Each named turn below is shown by a few rows before and after it. Which turns, in which order, take the first row of each later pair to the second? The first pair is answered.
N (before -> after):
[ -4  13   4   2   1 -16  -6 -10  -2   3  -3   1   8  10]  ->  [ -8   6  -1   6 -13  -9  -3 -11  -6  -2   8  -2   0   9]
[  5 -14  10 -15   3  -5   3   1   7  16  -8  -6 -10   0]  ->  [-7 -4 16 -9  4 -1 -1  3  3 24 -7  6  0  1]
[-18  17  19  -9  -8  17  -2   4   1   6  -4  15  20  -2]  ->  [ -6  -8   1 -13 -33  14  14   1   1 -15  12  -1  -6  -4]
[ 40  11  18  -2  19 -22  -7 -18   4  14 -17 -25  23  -4]  ->  [ -2  24  29  28 -11  -1  -1 -25 -10  22   4  -4  35   2]
X (before -> after):
[-11   0  17  11 -12  21  20   9  -8  34  13  -4 -13 -18]  ->  [-12  -1  15  13 -11  20  20   7  -7  31  17  -7 -12 -17]
[  7 -13 -18 -22   8   1   8   6  12 -15  -4   7  -4   3]  ->  [  2  -8 -16 -22   8   3   3   7  12 -11  -7  15   4   4]
[  6  -5  17  19 -15   6   1   2 -10   4  -1 -39 -24 -17]  ->  [ -2 -12   5  15 -34   8  12  -7 -12 -13   9 -26 -24 -11]
[ -9  -9   1  12 -22  12   4   0  -2  -4   1   2  -4  -6]  ->  [-13  -7   3  12 -17  16   0   1   0  -2  -1  12  -1  -5]
E (before -> after):
[ 13  -6  -6  -6   3  -2  -5   2  11  -6   4   1 -10   3]  ->  [  9  -2 -10 -10   5  -3  -6  -1  14  -6   4  10  -3   6]
[-9 16  2 -2  7 -4 -1 -5 -2  1  1 13 14  8]  ->  [-10  17   8   6   4  -1  -3   2  -6  11  -1   8   8   1]
[ -3  11   5   2 -11   2   8 -12   1 -13   1  -5  -1  14]  ->  [ -7  15   6   4 -11   3   6 -10  -1 -13   1  -2   2  16]
[ -8  21   7  18  23  -7 -17 -11   6   2 -17 -24  14  -1]  ->  [ -1  15   8  18  20  -9 -13 -10   4   2 -20 -33   2  -3]
P (before -> after):
[  5  -1  -4 -17   4  10  -8  13   8  -3 -13  22 -11  -9]  ->  [  6  -7  -4 -12  -4  13  -5  15   7  -4 -10  15 -19 -12]
[ 17   1   9  -6  27  -8 -12  11   4  13 -19 -10  -4  -6]  ->  [ 17 -12   5   1  14  -2  -8  14   2   9 -14 -22 -19 -13]
[  5  -1 -14 -18   5  -8  11  -5   9 -21  -1  22  20  15]  ->  [ -1   0  -4 -18  21  -3   6  11  10  -8 -13  29  20   7]
D (before -> after):
[-13  18   2   1   7  -1  -7   0  -3   2  -7  21  25   5]  ->  [ -5  20   4  -2  16  -6 -14   6   2   2 -14  15  20  -2]
[-1 -7 -3  1 -3  3  3  8 -2  2  1  0 -9 -8]  ->  [  0 -10  -3   3  -2   0   1   7  -1   1   0  -2  -7  -9]
[-10   9  10  -7   8  17  -5  -4  10   0   0  17  -3 -20]  ->  [  0   7   9 -10  16  15  -7  -3   9   1  -7   7  -7 -22]
Then:
(2 to 3 turns a pair)
[ -6  12  33   2  12  16 -16  16   5  36  -9  -1  -3 -18]  ->  [  8   5  31  -7  20  11 -17  18   9  31 -14 -10  -9 -22]  N then N then N
[ -6  23   8  -1  13  -5 -13   4  -3  14  -9  10  27  12]  ->  [ 23 -10 -17 -16   2 -18   5  -6   5 -14   1 -13   5  13]  N then N then P
[ 15  -5   0   9  17 -13  -5  -2  -1  11   0 -34 -23  -6]  ->  [  8 -11 -16   6  -9 -15   7 -20   1 -12  20 -23 -16   6]  P then X
[  5  19  23  20  26 -10  -9   0 -16  22  -9 -24  15  -2]  ->  [-12  21  13  28  -6  -7  -2 -22 -22   4  15 -12  25  14]  N then P then P
[ 17 -37 -26 -42  15  -8   6  19  18 -25  -6   3 -17   0]  ->  [-29  -6  -3 -22  20  19 -10  36  10   4 -13  45   7  -6]  E then N then P
